A single turn carries every row of the set below to another of its rows. Some are shown first; where does it send the rows asked next?
Lerat: [+0.30 -0.32 -0.93 +0.26 -0.87 -1.19 -0.72 +0.94 +0.67 +0.06 -0.65 +0.01 -1.57 -1.17 -1.14 -1.30 -1.96 +3.62 +1.17 +1.01]
Romu: [-0.56 +0.35 +0.24 -0.27 +0.28 -2.69 +0.09 -0.32 +0.47 +1.45 +0.06 +0.46 -1.86 -1.06 -0.27 -0.37 +2.83 +0.49 +1.16 -0.69]
Keda: [-1.32 +0.95 -1.58 -0.18 +0.37 -0.95 -0.59 +1.02 -0.69 -0.83 -0.63 -0.03 -2.66 -0.54 -0.70 -0.98 -2.47 -0.78 +0.64 -2.02]
tal: [-2.51 +0.83 -2.25 +0.76 +0.39 -1.48 +0.11 +0.46 -0.74 -0.91 -0.20 +0.83 -4.63 -0.86 -0.25 -0.43 +0.05 +1.00 +1.15 -0.38]
fizet: [+0.17 -1.40 +0.50 +2.30 -0.44 -0.27 -0.96 +0.52 -1.08 -1.87 +1.16 +0.22 -0.49 -0.37 -1.08 -1.62 -0.46 +2.12 +1.04 +1.14]
zuf: [-1.36 +1.04 -1.52 -0.20 +0.58 -0.92 -0.60 +0.98 -1.03 -0.84 -0.53 +0.02 -2.44 -0.08 -0.09 -1.25 -2.37 -0.69 +0.53 -2.00]
Koza: [-0.14 +0.11 -0.36 -1.22 +0.16 -2.64 +0.26 -0.49 +1.11 +1.66 +0.29 +0.70 -2.61 -0.52 -1.01 -0.31 +2.32 +0.26 +1.27 -0.20]
Nos: [+0.02 +0.72 -0.30 +0.29 -0.88 +0.59 -0.08 -0.70 -1.88 +0.29 -0.77 -0.78 -3.07 +2.30 -0.09 -0.15 +1.85 -0.72 +0.08 +0.25]
zume: [-0.39 +1.13 -0.98 +0.72 -0.98 +1.79 -0.42 +1.05 +0.79 +0.39 -2.01 -0.28 -0.08 -0.35 +0.80 -0.49 +0.74 +0.17 +1.22 +1.52]
lesad: [-0.80 +1.09 +0.27 +1.06 +0.50 -2.32 -0.01 +0.12 -1.12 +1.48 -0.23 -0.81 -2.71 -0.51 +1.15 -0.43 +1.90 +1.25 +1.35 -1.40]
menev: [+1.57 -0.29 -0.20 +0.56 -0.13 +0.77 +1.77 +0.28 -0.96 +0.53 -0.37 +0.26 -1.33 -0.86 -1.24 +1.74 +1.66 +1.74 +0.30 -0.48]
Vun: [+1.04 -0.07 -0.26 +0.17 +0.02 +0.56 -0.32 -1.22 -0.41 +0.79 -1.84 +0.83 +0.27 -0.43 +0.54 +1.07 -0.44 +0.16 +0.28 -0.35]
nus: [+0.60 +0.04 -0.75 +0.94 -0.72 +1.33 -0.45 -0.63 -0.59 +0.96 -2.37 +0.84 +0.05 -0.53 +0.56 +0.88 -0.03 +0.16 +0.83 +0.14]
Roz: [+0.38 +0.70 -0.39 +0.97 -0.93 +1.04 +0.70 +0.36 +0.30 -1.92 +1.03 +0.67 -2.63 +1.75 +0.05 -0.96 +1.89 +0.44 +1.23 +1.74]
dis: [+0.80 -0.16 +0.03 +2.03 -0.50 -0.49 -1.04 +1.19 +0.27 -1.69 +0.85 -1.26 -1.07 -0.74 -1.34 -1.92 -1.79 +1.99 -0.21 +0.48]
faf: [+1.46 +0.58 +0.13 +0.77 -1.17 +0.20 +1.03 -0.53 +0.64 -1.84 +1.01 +0.78 -2.74 +1.56 +0.63 -1.25 +1.19 -0.05 +0.71 +1.43]
lole: [+0.69 +0.00 +0.21 +1.90 -0.76 -0.74 -1.10 +1.63 +0.55 -1.68 +0.53 -1.18 -1.20 -1.15 -1.33 -1.86 -1.42 +1.94 -0.04 +0.82]
rotu: [+0.09 +0.38 -0.73 -0.04 +0.06 -0.84 -0.17 +0.69 +1.32 +0.59 -0.71 -0.36 -0.29 +1.36 -0.98 -1.56 -1.87 +2.42 +0.80 +1.17]
Vasem: [+1.88 +1.08 +0.25 +0.24 +0.85 -0.17 +0.64 +1.50 +0.82 +0.42 +0.57 +0.12 -1.78 -0.01 -0.41 +0.51 +2.77 +0.65 +0.76 +0.93]
Zili: [+2.36 -0.35 +0.36 +0.99 -1.48 -0.13 +0.26 -1.85 +0.06 -1.55 +0.84 +1.24 -2.46 +0.55 +0.28 -0.77 +0.19 +1.18 +0.65 -0.20]
nemid: [-0.24 -0.09 -0.93 +0.18 -0.60 -1.09 -0.85 +0.97 +0.56 +0.02 -0.48 +0.33 -1.10 -0.95 -1.15 -1.55 -1.90 +3.35 +1.68 +1.43]
rabo: [-0.17 +0.09 +0.16 +0.92 -0.60 +1.68 +1.04 +1.52 -1.42 +0.95 +0.24 -1.14 -3.03 -0.03 -2.32 -0.43 +1.12 -0.13 +0.42 -1.57]
resi: [-0.13 +0.36 +0.18 +1.62 -0.32 +1.39 +0.39 +1.23 -2.38 +0.61 -0.07 -1.70 -2.78 -0.52 -1.56 -0.03 +1.27 -0.29 +0.08 -1.09]
guv: [-2.38 +0.71 -1.86 +0.79 -0.12 -1.77 -1.31 +0.97 -1.00 -1.37 +1.42 +1.24 -3.18 -0.87 +0.30 -1.47 -0.38 +0.36 +0.75 -0.52]
nof: [-0.43 -1.37 -0.43 -1.08 -0.32 -0.07 -0.60 -1.41 -0.61 +0.49 -0.78 +0.42 -1.56 +0.14 +0.17 +0.08 +2.21 -1.58 +0.81 +0.48]
lur: [-0.16 -0.39 -0.54 -0.24 -1.25 +0.63 +0.80 +1.55 +0.02 +0.58 +0.74 +0.12 -2.51 -0.50 -2.91 -0.73 +1.02 -1.53 +0.77 -1.70]
fiso: [-2.27 +0.19 -2.02 +0.45 -0.07 -1.56 -1.31 +0.90 -0.96 -1.42 +1.18 +1.47 -2.84 -0.60 +0.25 -1.59 -0.34 +0.03 +0.78 -1.01]
Rimo: [-0.62 +1.27 -0.45 +0.01 +0.53 -0.98 -0.90 +1.00 -0.72 -0.56 +0.22 +0.43 -2.56 -1.88 -0.97 -0.66 -1.38 -1.87 -0.91 -1.37]

Vasem goes to Nos
zuf goes to Lerat
dis goes to Keda
Where do these go?
lesad goes to Zili
rotu goes to tal
Vun goes to Koza
rabo goes to nus

